Named turns come first, each shown by rows before and after it. Which turns, in which order, take the first row of each pair that follows to the second? Write the first one first, as in the answered first pair.
turn F:
[-3.35  1.52  1.85 -0.07 -1.39  0.89 -0.87 -2.18 -1.99  1.08  1.23 -0.81
 -0.66 -1.03 -0.73 -0.01  0.37 -3.60  2.72 -0.69  1.26  1.53 -1.21  0.68
 -0.64  2.68  0.10 -0.65] |-> [-1.72  1.28  0.08 -1.19 -1.65 -0.19 -0.98 -2.28 -0.85 -0.93  0.62 -1.15
 -1.66 -2.47 -2.49 -0.26 -1.53 -2.37  1.85  0.15  0.30  4.25 -0.94  1.32
 -1.22  0.50  0.17 -1.01]
[-3.13  2.01 -0.85  2.20 -2.32  0.72  0.21  0.97 -0.76 -1.02  0.89 -1.96
  1.98  1.46  0.46 -3.32 -0.61  1.09 -1.52 -2.95 -2.66 -1.12 -2.45 -1.86
 -0.01  3.49 -3.70 -3.63] |-> [-1.23  1.01 -2.97  1.52 -2.76 -0.90  0.39  0.95 -0.01 -2.93 -0.18 -2.50
  0.52  0.35 -1.38 -2.76 -2.15  2.60 -1.79 -1.45 -3.80  2.18 -1.55 -1.54
 -0.83  0.69 -3.80 -3.49]
[-2.98  0.45  2.56  2.57 -0.90  0.00  1.35  0.85 -0.26  1.85  1.88 -1.99
 -1.93  3.29 -0.52 -0.25  0.05  4.53  2.81  0.95  2.58  0.42  0.91 -6.20
  0.17 -1.61 -1.34  1.01] |-> [-4.33  3.80  1.99  3.26 -1.66  1.65  0.67 -0.55  2.32  1.90  2.29 -1.77
 -0.09  2.58 -0.09 -3.20 -0.26  2.35  1.75 -1.51  3.44  0.01  0.65 -4.89
 -0.11 -0.56 -1.68  0.98]
turn J:
[-2.07  1.86 -0.32  0.52 -1.66  1.34  0.14 -2.48  0.84 -0.17 -0.45 -2.54
 -0.03  1.22 -0.17 -2.17  1.69 -2.04 -0.40 -0.91  1.83 -1.45  1.36 -3.21
  1.85  1.05 -1.99 -0.74] |-> [-1.36  2.20 -0.80 -0.09 -1.47  1.73 -0.24 -2.96  1.42 -0.29 -0.91 -1.80
  0.20  0.34 -0.64 -1.96  1.88 -2.40 -1.13 -1.39  1.53 -1.40  1.60 -1.98
  1.16  0.39 -0.86 -1.02]
[ 0.00  0.17  0.51 -1.78 -0.72 -1.36 -0.65 -2.01 -1.37 -3.31  0.04  0.72
 -0.87  0.00 -0.25  1.46 -1.64 -2.86 -2.47  3.58  0.68  2.03  0.18  0.60
  2.38  2.70  2.14  0.78] |-> [ 0.32 -0.41  0.63 -1.59 -1.12 -1.50 -0.57 -2.05 -1.80 -3.32  0.13  0.57
 -1.11  0.60 -0.34  1.49 -1.83 -2.30 -2.16  3.91  0.62  1.92  0.16  0.14
  2.49  2.61  2.25  0.88]
[ 1.45 -2.51  1.32  0.29  0.14 -0.72  0.31  1.49 -2.46  0.98 -1.07 -0.18
 -1.62  1.18  0.57  1.90 -0.02  2.18  1.51  0.91 -0.86 -0.27 -0.10 -3.34
  0.58 -1.90  0.86 -0.13] |-> [ 0.34 -1.81  2.15  0.56  0.50  0.05  0.35  1.48 -2.62  2.33 -0.50  0.40
 -0.48  1.88  1.48  1.78  0.92  1.05  1.67  0.10  0.11 -1.98 -0.69 -3.06
  0.60 -0.29  1.00 -0.23]
turn Y:
[-3.89 -1.15  2.00  1.22  2.50  1.32 -0.39  0.58 -1.08  1.97  0.01 -3.49
  1.39  4.16 -0.08  1.96 -1.15 -0.89  0.47 -1.33  2.56 -3.43  0.76 -2.99
  3.41  1.24 -1.95  2.00] |-> [-1.68  1.13 -2.37  0.10  1.57  0.11 -1.36 -1.79  3.36 -2.85 -0.97 -3.99
  0.06  1.08 -3.82 -0.73 -4.06  0.35 -1.97 -1.23  1.93  2.79  2.12  0.34
  2.19 -2.53 -2.12  1.97]
[ 3.44  1.02  0.22  1.00 -0.72  2.49 -0.56  0.13 -3.73  1.38 -0.02  5.83
  3.27  0.88 -0.10 -0.36  0.40  2.02  1.43 -0.11  0.62 -3.16 -1.66 -2.25
  4.83  3.96 -0.78  0.54] |-> [ 3.57  2.26 -2.47  0.75 -2.75  1.37 -1.61 -0.95 -1.04 -2.22 -0.79  3.57
  2.42  0.13 -2.55 -3.02 -2.42  3.03  0.25  0.42 -0.46  1.91 -1.22 -2.37
  4.98  1.05 -2.35  0.43]
[ 0.71  0.25 -1.50 -1.88 -0.81 -3.02  2.50 -0.57  0.06 -2.60 -1.97 -0.26
 -1.76 -2.59 -3.09 -0.78 -1.18  1.08 -3.57  1.42 -0.96  5.25  1.89  1.87
 -0.21 -0.32 -0.17 -0.37] |-> [-0.05 -1.48  1.64 -1.27  2.27 -1.24  3.85  1.21 -3.80  2.39 -1.53  2.44
 -0.72 -1.64 -0.06  3.53  2.79 -0.78 -1.46  0.50  0.44 -1.13  1.18  2.02
 -0.84  3.15  1.53 -0.67]
[ 5.02  1.82 -3.95  0.85  3.06  2.13  0.53 -1.49  2.63 -0.13 -1.59 -0.74
 -1.03 -2.76 -3.20 -4.19 -0.17 -1.22  0.83  0.64 -0.06  2.32  0.30  0.81
  0.67 -0.73  0.26  2.86] |-> [ 3.56  0.00 -0.65  1.69  4.85  3.48  1.29 -0.22 -0.88  3.82 -0.86  0.70
 -0.09 -0.45 -0.03 -1.21  2.85 -2.53  2.24  0.30  0.82 -2.96 -0.37 -0.33
  1.31  2.52  1.32  2.79]
Then:
(two turns a pair)
[-7.94  6.10  3.16  5.35 -1.01  2.15  4.34 -2.28 -1.20  4.14  3.42 -1.59
  6.88  5.74  3.06 -0.78  0.15 -7.70 -1.17 -6.75 -1.25 -5.00 -1.08  0.99
  0.81  9.18 -0.32 -2.31] |-> [ 2.07 -7.89 -0.28  1.59 -0.80 -7.64  5.98  1.18 -5.77 -1.47 -1.26 -5.23
 -4.20  3.49 -3.70  7.69 -4.74  4.30 -0.71  3.79 -8.75  5.21  1.31 -2.73
  0.05 -3.32  0.01 -0.93] | F then F
[ 1.13 -1.72 -0.47 -3.51  0.13 -1.67  2.07  0.80 -2.44 -1.52 -1.86  0.73
 -3.10 -3.64 -3.50  0.62  1.53  1.59  0.28 -0.16 -1.08  2.79  0.89  0.69
 -0.78 -0.38  1.63  0.18] |-> [-0.46 -2.27  1.00 -2.55 -1.68 -1.51  1.88  1.94 -2.67 -1.78 -1.27 -0.98
 -2.49 -1.12 -3.10 -0.78  0.51  2.50  1.44  0.29 -1.70  2.94 -0.11 -3.28
  1.45  0.25 -0.41  0.03] | Y then Y
[-3.50  2.53  0.53  0.14 -0.32  1.53 -0.76 -0.40  1.14  0.49  0.24 -0.58
  1.58  1.08  1.38 -1.23  1.03 -1.98  0.34 -1.73  1.65 -0.66 -0.96 -0.45
  0.65  2.00  0.00  0.14] |-> [-0.11 -1.07 -1.35 -0.89 -0.65 -1.82 -0.80 -0.10  0.45 -1.86 -1.49 -2.06
 -1.30 -0.17 -1.36  0.67 -1.38  1.92 -0.08  1.45 -0.82  3.50 -0.09 -0.88
 -0.07 -1.80  0.12  0.61] | Y then F
[ 0.32 -0.30 -0.94  0.39 -3.91  1.24  0.40 -0.81  1.37 -2.23 -0.52 -3.26
  1.31 -0.44 -0.83 -1.92 -2.33  1.45  0.58  3.13  0.85  4.47  0.71 -3.84
  0.09 -4.08 -2.24  2.20] |-> [ 3.64 -2.51 -1.44 -0.12  0.23  0.64  1.78 -1.21 -0.47 -0.05 -1.99  0.60
 -0.13 -3.60 -0.73  3.88  0.48  0.73 -0.03  3.17  1.19  2.21  2.49  1.80
 -3.08 -4.43  1.55  2.03] | Y then J
[ 1.52 -3.09  0.40 -0.52  1.33 -0.20 -0.79 -1.36 -1.25 -0.45 -1.50  0.90
 -4.09 -1.29 -2.14 -0.37 -3.02  2.66  2.06  2.19  0.89  0.47  0.32 -2.54
  1.90  1.03  1.51 -0.32] |-> [-0.12  0.10 -0.32 -0.28  0.01  0.80 -1.63 -2.55  1.21 -1.54 -0.84  0.15
 -2.35 -0.91 -1.96 -3.73 -4.01  1.83  1.19  0.77  1.40  1.38 -0.05 -3.07
  2.37  1.59  0.36 -0.15] | F then Y
[ 3.33 -1.17 -0.67 -0.61  2.03 -0.83 -0.21 -0.04 -3.09  0.26 -1.66  2.65
 -1.89 -1.00 -1.87  2.42  1.14 -0.63 -1.49 -0.31 -0.01 -0.98  1.39  3.17
 -2.17 -2.33  1.14  1.84] |-> [ 1.65  1.94 -0.90  0.28  1.89  0.57 -0.47 -0.75 -1.27  0.64 -0.80  3.22
  0.04 -1.25 -1.45 -0.36  1.54 -2.56 -2.22 -2.13  1.03 -2.17  0.86  4.58
 -1.73 -0.65  1.24  1.39] | F then F
[-3.75  6.76 -1.65  0.69 -0.61  1.98 -0.74 -2.17  4.26  0.20  0.10 -0.33
  3.26 -0.87  0.41 -6.09 -0.78 -1.78 -0.93 -1.90  1.27  0.06 -2.22  1.99
  0.15  2.23 -0.64  0.31] |-> [-0.11 -4.55  1.98 -0.02  1.61 -1.57  1.34  2.86 -4.32  3.20 -0.97 -1.05
 -1.54  2.45  1.33  2.57  0.86  3.78  2.66  4.21 -1.04 -2.81 -2.60 -4.46
  0.88  0.91  0.34  1.18] | F then F
[-0.11  0.57 -0.07  0.06  1.67  0.34  2.15 -1.91  0.55  1.37 -0.11  2.62
 -1.15  1.40 -0.26  0.72  1.98  0.31 -1.78  1.05 -0.76  0.86 -1.88 -0.03
 -1.40 -1.57  0.53  0.44] |-> [-0.78  0.80 -0.87  0.16  1.03 -0.15  2.00 -1.84  1.31  0.21 -0.35  1.30
 -1.09  1.62 -0.74 -0.63  0.75  0.97 -1.37  1.59 -1.06  2.11 -2.09 -1.11
 -0.42 -2.01 -0.20  0.31] | Y then Y
[ 1.10  3.42 -2.67 -1.23 -0.97  0.38 -0.30 -2.72  2.14 -2.77  0.64  0.90
 -0.48 -0.90 -2.82 -1.78 -0.65 -1.03 -2.66 -0.72  0.64  4.22  0.13  3.28
 -0.51 -1.53  1.61  0.06] |-> [ 2.12 -3.93  0.88 -1.37  0.63 -1.55  1.43  1.17 -4.13  0.01  0.50  0.00
 -2.56  2.10 -1.28  3.84  1.01  1.84  0.52  2.59 -0.57  1.08 -0.51 -1.02
  0.53 -1.84  1.75  0.36] | F then Y
[ 3.51 -2.12  0.07 -1.70  3.26 -2.18  1.38  0.36 -1.04 -0.85  0.56  1.35
 -0.85 -0.45 -0.87  3.76  1.37  1.48 -0.49  1.82  0.32 -1.62  2.28  2.20
 -0.63  0.01  0.31  0.04] |-> [-1.04  0.56  1.16 -0.52 -0.74 -0.49  0.07  0.71  0.11 -1.72  2.70 -1.80
  1.75  3.78  0.62 -2.31 -0.65  1.42  0.35  0.14  0.38 -1.40  0.18 -3.04
  3.15  1.81 -3.19 -0.10] | F then Y
[ 3.12 -6.32 -1.28 -2.27  0.39 -1.61  1.80  1.81 -3.96  1.50  1.03  1.32
 -1.35  2.30  4.45  4.24 -2.20  3.82  0.73 -1.36 -3.18 -0.01 -1.42 -5.38
 -5.05 -3.19  1.39 -0.48] |-> [-1.91  2.85 -1.56 -0.80 -0.77  3.43  0.39 -0.94  0.63  2.22  3.25  3.36
  4.22  1.67  6.41 -2.18 -0.92 -2.49 -0.68 -7.26  0.67 -2.67 -2.12 -1.60
 -4.88  2.20  0.66 -1.13] | J then F
[-1.81  3.55  0.66  1.44  1.74  3.50  0.82 -0.55  1.03  1.57  1.29  1.22
  2.27  0.41 -0.07 -0.42  1.51 -2.74 -0.16 -1.61  1.73 -3.25  0.16  1.45
 -1.18  2.12  0.93 -0.35] |-> [ 2.54 -3.82 -0.06 -0.16  2.36 -0.45  1.87  1.52 -1.91  0.53 -0.75 -0.48
 -1.84  0.51 -2.20  3.71  0.23  2.34  0.30  3.13 -1.41 -0.07  0.93 -0.83
 -1.66 -2.09  1.33  0.16] | F then F
[-0.01  0.37  0.47  2.78 -1.42 -0.76 -0.03  2.98 -0.90 -0.25  0.19 -0.84
  0.92  2.66  0.80 -0.58 -0.74  0.27  1.05 -1.42  0.16 -1.82 -0.62 -3.27
  1.35  1.38 -2.27 -0.04] |-> [ 2.26  3.04 -2.29  2.17 -0.02 -0.49 -0.14  0.27  2.34 -1.45 -0.95  1.06
  1.13 -0.93 -1.07 -0.51 -0.26 -1.49 -1.36 -2.88  1.13 -0.55  1.05  2.64
 -1.07  0.40  0.21 -0.56] | F then Y
[-2.92  2.23  0.35  1.97  0.83 -1.28 -1.35  1.89  0.53 -1.51  1.25 -1.49
  3.68  1.45  2.27 -2.42  0.63 -0.98 -0.80 -1.44  1.24 -1.41  0.12 -2.97
 -1.89  1.68  1.11  1.86] |-> [-1.67  1.33 -1.38  1.35  0.20 -2.71 -1.55  1.89  1.26 -3.79  0.39 -2.43
  1.92  0.98  0.42 -2.76 -1.23  1.01 -1.44  0.28 -0.17  1.86  0.54 -3.34
 -2.17 -0.80  0.66  2.05] | F then J
